In the rows, 128 means zero.
Each named turn below is shown by a few rows before and after it. Which turns, in which order, take the first row of each later pair to the second? The first pair is answered.
Z134 (before => after):
[ 97 123 165 118 123 164 104 127 108 127 125 129 116 126  93 127 174 127] => [ 78 121 145 120 137 117 126 159 111 119 117 119 158 141  95 118 114  90]
[ 94 103 164  74 142 148 197 131 162 117 186  81 128 159 112 132 159 118] => [ 88  89 175 108 120 150 162 135 167  83 175  85 110 149  82  93 161 147]
[130 124 117 116 181 151 109 120  70 135 130 141 146 128 104 130  94 120] => [135 124 126 120 174 166  96 111  69 133 130 146 130 121  98 126 112 135]
Z207 (before => after):
[105 137 119 172 162 159  65 129 134 132 131 140 138 123  77  97 125 111] => [168 169 107 171 153 157  86 113 151 169 135 163 132 121 135 144 121 118]
[112 130  81 132 161 137 118 183 123 141 119 155 132 132  93 105  91 122] => [166 145  84 113 154 140 147 163 142 175 127 163 117 132 140 147 113 135]
[119 145 126 139 131 135 114 126 111 143 134 136 127 114 123 116 125 118] => [134 148 127 131 128 137 125 119 116 152 139 137 122 114 135 127 135 122]
Z323 (before => after):
[ 99 142 118 118 160 160 132 119 101 144 127 134 137 134 122 137 118 103] => [ 90 113 136 100 153 141 153 127 125 126 126 111 132 144 104 121 131 110]
[162 151 108 193 114 113  88 127 138 114 114 150 140 109 148 106  81 139] => [176 152 128 116 135 156 138  90 132 168 145 132 119 117 175 168 165 135]
[124 167  83 136 149 125 167 131 132 147 133 148 190 153 138 130 118 100] => [118 145 103 108 146 119 193 131 150 143 138 126 183 161 130 125 143 105]
Z525 (before => after):
[120 110 140  69 132 111 178 135 146 134 145  95 149 131 132 136 151 101] => [155 123 141  79 119 115 179 123 159 145 146 109 133 125 156 151 158 120]
[184 148 132 122 110 118 143 111 166 155 133 131 118 122 177 164 133 144] => [182 153 125 157  99 113 113 118 165 137 120 145 118 115 166 143 109 155]
[132 124 117 126 127 108 140 148 157 133 139  99 141 128 182 162 105 149] => [136 126 116 138 122 108 130 150 161 129 135 103 138 125 182 158  97 153]
[177 113  84 174 121 119 172 116 109 176 107 163  83 128 177 180 151 138] => [173 116  76 209 111 114 142 125 105 154  96 175  84 122 167 157 126 146]

Between the rows of a pair lie two turns.
[116 140 135 133 105 108 153 150 167  97 111 108 147 118  93  93 109 142] => [111 133 140 103 115 113 178 147 166 111 119  95 150 126  97 109 127 131]
Z525 Z525
[ 65  93 163 113 148 132 130 150 117  69 125 114 129 131  88  81 118  96] => [ 96 156 129 127 170 188  98 118  64 127 137 162 130 113 139 140 112  80]
Z323 Z134
[122 127  86  86 145 136 160 128 101 183 126 119 124 133 156 185 127 111] => [ 96 115  75 115 141  93 151 162 110 145 109 115 150 139 133 144  70 100]
Z134 Z134
[103  86 115  65 100 100 177 136 194 125 134 120 135 135 145 163 150 120] => [ 91  77 113  85  92  83 163 150 199 102 125 120 142 135 129 137 127 122]
Z134 Z134
[117 157 112 166 133 210  63 111  68 141 149 152 120 111 137 127  82 113] => [ 80 142 115 133 153 212  85 117  56 142 159 129 136 124 120 127  90  87]
Z525 Z525
[148 154 145 112 144 146 107 130 109 121 143 166  98 109 112 139 141 184] => [138 141 155  99 144 145 116 132 115 113 144 154  95 113 101 133 153 184]
Z525 Z323
[128 131 132 139 112 145 111 135 119 117 128 132 117 126 121 125 130 142] => [117 134 120 120 129 133 135 145 113 129 133 124 140 137 129 138 112 113]
Z525 Z134
[146 119 120 112 138 141 136 100 119 142 134 140 124 120 159 168 153 126] => [141 126 114 143 132 152 101  99 108 130 126 154 119 110 146 153 144 135]
Z134 Z323
[215 149 127 155  70 144 133  99 171 129 132 148  51 110 153 145 155 190] => [134 132 112 206  79 124  75 140 138  67 109 145  84 109  83  69  89 167]
Z525 Z525
[166 150 138  97 150 180 101 105 107 173 138 173  85 119 169 159 153 143] => [ 97 140 123 139 161 166  50 139  74 125 120 172 115 117 112  99  96 120]
Z207 Z207
[118 109 131 108 123 103 147 144 113 117 124 104 127 138 113 113 126 124] => [154 135 128 112 119 136 136 116 103 146 131 125 108 127 141 145 150 140]
Z207 Z134
[110  94 156  96 130 123 132 144 117 122 148 123 169 149 133 142 128 124] => [128  94 170 107 114 147 115 127 121 122 149 130 140 139 131 144 158 153]
Z134 Z525
[127 150 128 126 153 152 136 117 103 159 140 134 140 143 145 163 124 104] => [131 137 143 116 145 162 141 108 113 157 143 127 123 142 137 162 154 119]
Z207 Z525
[109  87 165 131 160  86 127 123 131 132 143 122 165 143 144  91 131 148] => [146 114 162 131 158 116 120  97 123 165 150 144 146 133 175 126 153 159]
Z207 Z134
[129 137 132 134 121 189  87 101 112 132 129 117  92 102 119 132 176 153] => [172 158  97 129 126 110 150 131 147 154 122 123 141 123 182 163  92 116]
Z134 Z207
[112 128 146 138  98 113  99 143 107  80 122 137 143 114 117 128  89 116] => [146 152 141 106 110 137 126 117 102 128 139 147 137 114 161 184 116 110]
Z134 Z525
[186 144 139 166 103  98 125 156 193  86 106 140 116 153 149 102 101 169] => [196 171 125 182 111 130  96 141 165 105 109 164 111 141 162 121 102 169]
Z207 Z323
[130 119 129 128 121 141 120 125 121 129 134 137 102 120 115 125 154 159] => [132 127 122 139 120 143 111 126 113 130 131 144 105 116 118 123 142 159]
Z323 Z323
